In the rows, zero is written as 128.
The rows of R fall into 4 groups, and each row is roughly a mix of its group's hidden directions.
R (138 x 10):
[[148 137 149 129 105  86 106 139 156 148]
 [128 129 120 121 132  84 150 107 162 158]
 [137 154 119 157 132 166 130 171 130 127]
 [ 80 126 165 137 114 121 117 123 146 151]
 [140 153 132 156 115 130 174 153 137 105]
 [157 142 109 124 150 118 149 112 171 149]
 [147 139  94 112 137 138 105  82 145 119]
 [115 108 142 148 129 102 120 156 166  98]
 [141 169 159 137 154 156 114 119 149 129]
 [131 134 121  92 134 106  96 158 153 103]
 [ 94 166 117 125 151 139 147 121 120 162]
 [141 123 100 141 126 156 110 140  77 132]
 [157 110 116  92 137 113  95 152 150 125]
 [130 104 131 144 137 174 152 144  97 114]
 [107 103 106  95 112 108 106  98 136 111]
 [ 92 123 163 152 145 126 153 119  99 119]
 [157 151 144 107  93 136 123 125 135 169]
 [ 84 100 131 121 113  85 134 137 127 129]
 [114  98 110 148 110 140 134 116 112 176]
 [ 85 131 138 161 133 143 133  89 116 132]
 [150 152 117 142 102 123 140 167 142 161]
 [152 117  90 124 114 120 150 118  83 135]
 [116 110 139 147 146 130 174 118 137  90]
 [104 101 104 112 121 113 132 115 138  79]
 [109  82 146 136 153 134 120 107  97 131]
 [105 110 129 162 174 130 109 152 125 124]
 [162 144 148 173 130 104 147 119 134 116]
 [167 104 137 124 100 128 121 128 131  83]
 [146 131 125 144 124 143 142 191 131 127]
 [104  96 111 175 140 109 122 108 123 119]
 [141 110 113 155 121 119 107 174 156 138]
 [108 108 146 166 123 145 127 134  83 136]
 [132 117 130 113  92 120  84 163 128 113]
 [122 151 117 138 168 125 106 104 132 167]
 [151  87 143 145 123  97 124 133 163 120]
 [142 109 172  96 134 101 134 103 139 123]
 [106 107 141  83  99 129 160 128 127 119]
 [139 145 142  81 114 158 159 136 123 127]
 [134 108 130  87  87 109 155 136 123 121]
 [128 138 146  94 111 138  97 147 124  86]
 [151 136 140 152 147 113 173 161 122 125]
 [ 93 121 116 152 117 136 113 116 117 177]
 [123 121 137  98 155 101 106 161 144 102]
 [161  83 159 133 134 144 120 120 133 150]
 [153 176  99 118 125 123 117 141 141 102]
 [105  92 130 120  90 117 143 125  99 105]
 [107 148 141 115  83 115 123  91 114 135]
 [100 159 117 131 147 124 136 147  82 110]
 [150 131 143 117 126  94 128 109 165 164]
 [149 157 117 167 151 125  99 140 150 117]
 [156 124  80 119 122 125 136 116  87 131]
 [148 112 120 100 119 105 117 181 130 136]
 [ 91 104 133 102  85 124 106 129 131 134]
 [ 94 106 121 148 121  89 142  94 131 137]
 [158  94  97 131 112 133 116 151 158 138]
 [140  85 136 166 143 117 106 121 117 104]
 [102 132 144  98 108 129  86 140 123  99]
 [140 140  90 157 113 163 135 105 113 142]
 [155 119 152 163 145 167 147 136 138 119]
 [127 148 128 166 164 108 129 123 153 156]
 [120 128 151 140 134 169  97 141  89 133]
 [111 119 143 179 142 129 124 124 103 158]
 [153  67 121 128 145 123 120 121 142 118]
 [130 125 124 126 106 165  99 151  86 127]
 [ 99 110 115 141 110 126 128 103 139 178]
 [ 99 164 153 159 147 129 112 143 128 150]
 [159 125 103 143 166 162 133 138 145 111]
 [153 143  98 137 136 150 106 125 105 168]
 [176 123 141 107 147 146 105 100 134 132]
 [111 119 144 132 158 167 125 164 105 114]
 [144 109 139 162 150 140 159 141  96 147]
 [124 108 152 139 104 132 133 128  95 175]
 [104 123 147 144 172 135 118 139 146  91]
 [133 105 116 125  99 127  89 172 127 135]
 [121  98 156 128 160  98 152 133 117 102]
 [ 87 148 123 124 146 107 105  98 153 117]
 [157 131 135 121 118 140 178 122 127 165]
 [142 143 133  78  93 116 150 122 139 136]
 [143 153 112  98 127 101 107 121 169 119]
 [ 96 147 143 130 134 117  84 136 121  92]
 [144 144 156 120 121 107  94  91 104 116]
 [163  99 107  95 125 111 111  99 136 131]
 [ 92 146 130  95 151 135 152 104 152 122]
 [107  91 126 152 111 142 136 124  90 102]
 [128 124 159 118  91 171 118 148 123 142]
 [167 119 142 175 135 109 148 115 133 122]
 [141 178 128 121 126 128  89 110 148 134]
 [ 81 171 128 127 143 124 114 140 121 149]
 [163 103 127  94 157 112 114 110 124 108]
 [126 168 151 146 119 154 111 108 108 154]
 [133 124 132 156 113 160 114 169 141 159]
 [131  92 103 130 104 156 125 109 106 158]
 [122  95 131 179 127 130 123 136  94 135]
 [140 120 110  91 106 108 101 113 113 162]
 [118 111 119 146 120 163 114 104 113 173]
 [125  94 121 168 147 130 168 141 137 131]
 [113 145 114 137 135 124 147 147 138 186]
 [150  95  99 122  93 133 155 141 109 136]
 [ 81 139 132  97 145 103 123 117 153 116]
 [139 143  96 116  80 122 129 130 127 162]
 [141 160 129  91  89 147 125 108 125 112]
 [102 122 183 118 111 128 129 158 135 124]
 [111 128 104  89 141 145 105 119 131 167]
 [135 118 102  98 145 106 147 128 171 111]
 [152 144 130 139  99 138 131 154 125  79]
 [103 147 121 107  96 120 105 113 168 139]
 [121 166 121 110 113 135 147 158 166 114]
 [132 108  88 106 120  98 130 131  88 131]
 [157 112  88 115  92 154 130 124 115 135]
 [ 97 158 138 108 139 127 143  99 102 156]
 [ 90 124 123  98 151 131  97 107 117 153]
 [153 166 118 109  99 139 159 140 138 148]
 [177 144 116 168 136 128 120 122 121 149]
 [103 166 117 130 128 145 153 138  99 159]
 [130  93 149 130 138 144 126 147  79 110]
 [133 114 171  97 117 151 114 139 124  95]
 [121 124 129 122 102 171 144 113  96  98]
 [147 142 120 137 163 163 105 105 146 105]
 [132 102 126 155 113 121  93 153  92 144]
 [123 129  79 157 120 134 158 130 134 102]
 [127 128 178 108 153 130  97 112 118 143]
 [109 111 147 107 153 120  97 112 114  89]
 [143 164 125 150 132 161 109 155 100 134]
 [172 138 116 124 155 150 154 139 153 144]
 [179 114 127 151 146 129 122  93 131 116]
 [167 103  81 123 112 128 126 131 148 127]
 [116 137 146 136 104 136  81 142  94 114]
 [119 146 138 136 160 131 157  82 109 136]
 [112 129 105 134 109 133 115  71 140 144]
 [123  89 114 102 124  81 128 132 141 113]
 [ 89 133 142 100 132 131 160 121 144  94]
 [142 100  93 134 142 112 141 134  85 110]
 [118  95 122 131  97 129 169 104 106 118]
 [137 134 147 135 178 143 129 134 128  87]
 [112 133 173 150 122 148 122 153 156 147]
 [134 114  94 160 131 113 161 129 113 161]
 [149 128  66 123 121 120 140 123 125 106]
 [164  84 103 119 128 115 138 136 100 130]]
Here is one row of each group, with its name. Which group are the others in?
[132 167  99 146 106 142 163 136 109 126] : G
[146  99 100 114 110 155 113 126  89 118] : W
[150 117 130 139 112 108  71 146 127 137] : N
[114 103 143 152 105 135 158 116  89 145] : S

[110 129 115 135 142 117  81 157 158 146] : N
[ 96 160 150 141 121 149  92 138 129 151] : W
[132 143 124 164 154 164  93 130 118 115] : S
[102 112 106 130 149 125  95  83 118 136] : W
[146 133 122 115 122 137 115  65 130 142] : G
[164  92 135 151 118 125 157 111 104 134] : N
[103 124 117  97 122 118  83 115 121  97] : W
[135 153 122 164 162 121  96 114 118 151] : N
[120 119 163 102 100  96 133 131 119 160] : G
[ 93 107 126 110 101 116 117 125 112  86] : S
[142 105 115  97 122 143  76 118 123 117] : N
[109 112 120 177 128 159 138  99 125 134] : G
